Where one turn sends some rows of the set: a few examples, then the rows asked
sado: [  3   8   9 -10  15  15  -5  20 -14   4  -1  15  -7   9  -2   8   4  -4
   8  -7   2   9  10   7 -15  -5   3]
raf: [ -1   0 -13   5  -3  -6  -4   2 -11   3  -9   4  10   9   0  10  -6  -1
   2   9  -1  -4   0   9 -19   5  17]
Lifi: [ -8  -1  -5   7  -6   2   2   6  -5   2 -13   9   7  12   3   8  -4   1
   7  -3   2   1   7  12 -18   3  22]
sakar: [ 10  -9   1  -2   8   7  -9  18 -11  14   1  17   2   0   7  15  -5   3
  11  -1   0  -5  -3   9  -9 -10   2]
Tidan: [  8  10  -1  -7  15 -12   5  13 -11   5   9   0  -6   5   5  12   4   6
   5  -2  13   5   5  -7  -9   1   2]
neno: [  5   1   3 -12   8 -12   3  19   1  22  -4  -2   5  -1  -5   1 -12   7
  13  10  -3  10   3   8  -4 -10  12]
Lavi: [  3  10   5  -7  18  -8   4  13 -11   2   5   8   1  10  -2  17 -13  11
  -1  -2   9   6   4  -4 -16  -6   3]
Zugem: [  5  -2 -14   4  -6   3  -5   7  -6   5 -14   1   7   6   9   8  -1  -1
   7  -3   3  -4   4  12 -15  10  11]
Zegaz: [ -4   6 -15 -14 -10  -9   6  10  -4  -1 -10   2   8  11   3   5  -3  -2
  13   1   5   5  13  -6 -12   6  16]
lok: [  5   4  -1 -17   9  -3   3  24  -3  23  -8   1   6  -4   1   2  -5  -2
  15  10  -2   9  10  16  -2  -4  12]
miri: [ 14  12  -4 -19  11 -10   4  11 -10   3   9  -4  -7   8  -4   9   0   3
  10  -2   5   5   7  -9 -17  -1   4]
gume: [ -9  -2  -9   3  -2  -4  -4   2  -9   0 -12   9   4  10   1   7   0  -2
   4   5   1   1   2   9 -15   7  21]
Favud: [ 17  10 -10 -14   9  -1   1  18 -13   9   7  -8  -6   8  -1  10   2  -6
  15  -6   1   9  10  -1 -16  -1  -2]
Vuz: [  8   4   4 -15   8  -7   4  18   1  22  -6  -3   3  -5   0   0  -5   4
  16  10   1   8   5  10  -2  -6  12]
giz: [-4 -7  4  2 11 -1  7 17 -8 12  1 14  5  2 13 20 -5  7 12  0 14  4  3  9
 -3 -8 10]
Vas: [ 11  11  -8   0  12  -6   5  22 -17  14  13  -3  -3   7   4  13   7  -4
  11  -3   3   4  11   1 -13  -3   2]
nepu: [  8   2 -11   2  -6  -1  -4   1  -6   5 -11   2  10   6   5   8  -5   3
   5   4   1 -10   1   7 -19   5  15]
mozig: [ 10  -7  -1  -6   6   2  -4  17 -15  14   8  19   2   0   4  12   3   2
  11   5  -4 -10   0   6 -11 -10  11]
satam: [ -4   6   2  -7  22   2  -5  20 -17   4   0  14   0  12  -6  17 -10   0
   1  -2   3  14   5   5 -16  -5  -2]
Dila: [ -4   3 -13  -8  -4   3  -3   9  -5   1 -21   0  11  12   0  12 -15  -7
  14   2   6  14   6   2 -13   3   3]
fepur: [  0  -1   5 -21   8  -6   0  24   0  16  -9   9   4  -1  -2  -1  -9   6
  10   2  -6   9   8  11  -4  -6  16]
gud: [ 12  13   4  -3   8  11   5  21 -14  12  10   6  -1  11  -1  10   4  -3
  14  -7  -1   2  16   5 -20  -9   7]
medo: [  3   3  -7 -11 -11   9  -6   6  -2   1 -19   3   6  11  -3   4 -10  -6
  17   1   0   8   4   0 -15   0   4]
zot: [ -3  -2 -13   8  -6   4  -1  11  -7   7 -14   3  10  11   7  11  -5  -2
   8  -6   0   1   9  16 -17   6  15]
Tus: [ -6   7 -12 -10  -6  -5   8  10  -4   1 -15   1  15  14   2  12 -16  -1
  13   2   8   8  12  -1 -15   3  12]
fim: [ -1  -3   1 -15  11 -13  -1  23  -1  19  -7   3   2  -1  -5   1 -11   6
   9   6  -7  13   3   9  -2  -6  10]
kek: [  5   4 -12  -8 -15   3  -3  10  -6   5 -10   2   8  14  -7   4  -9  -6
  17   1  -9   3   7  -3 -20  -3  10]
domef: [  3   3   1 -19   9  -3   4  26  -3  21  -8   6   9  -1  -1   2 -10   2
  12   5  -6   7  13  16  -7  -7  15]
Mupe: [ -6   8   0 -17  19  -3   2  17 -13   0  -1   7  -5  15  -8  15  -8  -3
   8  -4   5  22   9   1 -16  -2   4]
lud: [  3 -10   4   2  10   6  -2  17  -9  13  -2  14   5   1  11  19  -9   6
  11  -3   8   1  -2  10  -6 -10   2]
Nekud: [  2  -4  -4  -4   8  -5   3  17 -16  13  12  18   4   0   6  14   6   1
  11   9   2  -7   4   5  -9  -8  18]
tel: [ -6  -5   0  -1  11  -7   9  16 -13  11   8  16   4   1  10  18   3   4
  12   7  11   0   5   7  -4  -6  18]
sir: [  3  11  -3 -16  16 -13   6  12 -13   1   7   1  -2  14  -9  16 -11   3
   6   1   4  12   8  -5 -19  -4   7]
pufof: [ -1   3 -20 -10 -12  -7  -1  13 -10   3  -6   1   6  12  -2   4  -2  -9
  15   3  -7   5  10  -3 -15   4  12]
fogat: [ 13  11  -1 -11   9   9   4  21 -11  10   3  -2  -2  13  -4  12  -5  -6
  17 -12  -1  12  15   6 -21  -7   1]
vasu: [  1   9   6 -16  12  11   3  17  -8   2  -4   6  -6  14  -4  11  -4  -3
  14 -12   5  18  14   5 -17  -4   5]

gud moves to sado
raf moves to nepu
kek moves to medo
Where do these go?
fogat moves to vasu
neno moves to Vuz
tel moves to Nekud

Where one turn sends some rows of the set: a few examples, then the rows asked
Bugo: [  9 -13  -6  -4   2  -1   0  14  12  -1   3 -13  -8  -4 -19   7]
rifis: [  2 -15 -11   7  -5  -1  -8  16  12  -8   0   9  -8  -7  -6  -1]
forev: [-15  -5   5  -2 -12  -8  -8  -7  17  -6   5   3  -8   3 -15   6]
Lova: [ -3  -6   9  -7 -15  -5  -8  -6  16   0   5  -1  -2  -9  -2  -7]
Zod: [11 -3 -5  4 -4 -4  1 15 16 -4 11  0  2  6 -7 -4]
Gena: [ -1 -11  -7   2   7   8 -12  16   1   1  -1   2  -1  -4 -18  -3]
Gege: [  5 -12 -12  -4   7  -8 -13  15  18   1  11  -3   0  -3  -7  -2]
Dubod: [ 10 -19  -4  -9   0   1  -6   6  13   3  -2   5  -2   8 -29  -1]
sok: [  0 -12  11  -7 -18  -7  -9  -7  17   0   3  -2 -11  -1 -18  -5]
Rosos: [  5 -22  12 -11 -14   0  -6   4  19   1  11   1  -9   0  -9  -8]
pagis: [ 10 -16  -9  -4  -7  -2 -12   5   3  13   8   4 -13  -1 -11  -2]
neval: [ -2 -13  12   1  -2  -2 -10  -5   0   0   9   7   0  14 -14  -3]
Kori: [ 14 -12  -4  -6 -10   3  -1   4  22 -12   5  -1  -2  -4 -15   0]
Voban: [ -5  -8  12  -2  -8  -5  -1   1   3  -7  -1  -2   0   2  -9 -15]
dogez: [-16 -18  10  -9  -7  -1  -6   6   9   0  -5 -11  -3   6 -14  -6]
nifot: [ -3 -11   1   9  -3  -2   4  20   3  -3  -5   1  -6   4 -14  -5]
Mov: [  7 -13  -3  -2   8   1  -9   8  -1   7  -5   3  -1  -5 -17   3]
niras: [ -9 -13   8  -3 -14   9  -1   6   7  -5   6 -10   2   7  -8  -8]
Det: [-16 -20  -2   1  -2  -4 -10  -6  16  -1  14   1   1  -6 -15   3]
sepiz: [ -7 -15  -7   9  -4  -1  -9  12  23   1  -4   4   8  -4 -12  -4]
dolep: [  9 -12  -5  -1  10  -2 -17  13  18   6   8   5  -6  -1 -13  -3]
Bamo: [  2  -9  -6  -3   6  -3  -5   3  19  -5 -13   8  -5  -1 -12   5]
nogi: [  1  -7  -6  -3   4   2  -2  17  18  -1   0  -5 -16   1 -19   7]
zap: [ -7 -18  12  -4 -12  -4  -5   5  12  10   8   9 -12   1 -14 -13]
tefot: [-17 -10   8  -9  -6   0   1   6  19   7   6  -2  -6   8  -6  -8]
lus: [  1  -6   8  -8 -12  -2 -13  -7   5  -1   7  -7   1   7  -9 -10]
Nodov: [ -5 -19  -2  -6   5  -6 -10   8  24   9  -6  -3  -7   6 -20   3]
bidu: [ -8  -9  -1   1  -5  -8  -2  -2  -1  -8  14   9 -12   5 -13   3]
rovo: [ -6 -16   7 -14  -7  -4  -6   7   7  11   8  -4 -15  10  -7  -6]
buva: [ -6 -20  11  -2   0   0  -9   0  14 -10   9   4   1   8 -21  10]
nirun: [ -4  -6 -12   4  -4  -7  -1   5   7   8  -9   7 -12   4 -15  -1]
Geb: [ -9 -22   5   4 -12  -1  -5   4  11  -5  18   8  -3  -1 -17  -9]
fomom: [ -9 -20   9   2 -11   8  -2  -1  12   1   9 -11  -4   4 -17   7]
kevan: [  0 -21   5   7   2  -3   6  -1  13  -5  19  -1  -6   6 -13  -1]
gid: [ -8 -11   5   4  -2  -1  -9  -2   4   7  14  -3  -6   2  -7  13]
Toku: [  4  -1  -9  -1  10   0  -7   2  17  -8  -4   0  -3  -1 -14  -3]
gemov: [-9 -8  2 -5  0 -5  0 -4 15  8 21 -3 -5  7 -8 -4]
vod: [  6  -6  -9  -7 -11   3 -12   9  11   9   8  -6   0  -4 -15  10]
lapo: [  9 -11  -9   9  -6   4 -11   9  13  -5   1   1 -11 -12 -13   0]
Teka: [ -5   1  -4  -3   1  -2 -12   7  11   1   2   2  12  -6  -5  -2]

dogez moves to Voban
lus moves to sok
sepiz moves to Zod
Where do these go?
Teka moves to Kori
dolep moves to nogi
gid moves to buva
Gege moves to Bugo
Geb moves to gemov

